[[-15.7 -17.6  44.4]
 [ 53.0  37.2  47.0]
 [ 50.9  43.2  35.0]
 [-50.1 -57.5  61.8]
 [ 46.6  53.4  30.5]]
->
[[-15.7 -17.6]
 [ 53.0  37.2]
 [ 50.9  43.2]]

[[  4.0 -61.8 -35.4]
 [-46.5  -7.5 -59.6]
 [  4.4  13.4 -44.7]]
->
[[  4.0 -61.8]
 [-46.5  -7.5]
 [  4.4  13.4]]

[[ 12.8   0.7  -5.4  16.1]
 [ -1.9  -2.8 -11.3  41.6]
 [  8.9  12.6 -22.6  31.3]
 [ -3.8  -6.0 -63.3   8.9]]
->
[[12.8  0.7]
 [-1.9 -2.8]
 [ 8.9 12.6]]

[[ -4.5  66.1   2.5  22.1]
 [-60.3   0.9 -58.4  48.4]
 [ 59.3 -12.4  57.3 -74.4]]
->
[[ -4.5  66.1]
 [-60.3   0.9]
 [ 59.3 -12.4]]

[[ 15.1 -29.8]
 [  1.1  -3.3]
 [-31.9  81.2]
 [-30.8  80.0]
 [  0.4  -2.7]]
->
[[ 15.1 -29.8]
 [  1.1  -3.3]
 [-31.9  81.2]]

[[ -6.1  -9.2 -28.5  26.7]
 [-21.4 -12.1 -67.0  44.7]
 [-47.1 -47.9  42.6 -22.4]
 [ 18.7  -7.0  18.6 -14.7]
 [-42.2 -40.5  35.7 -18.2]]
->
[[ -6.1  -9.2]
 [-21.4 -12.1]
 [-47.1 -47.9]]
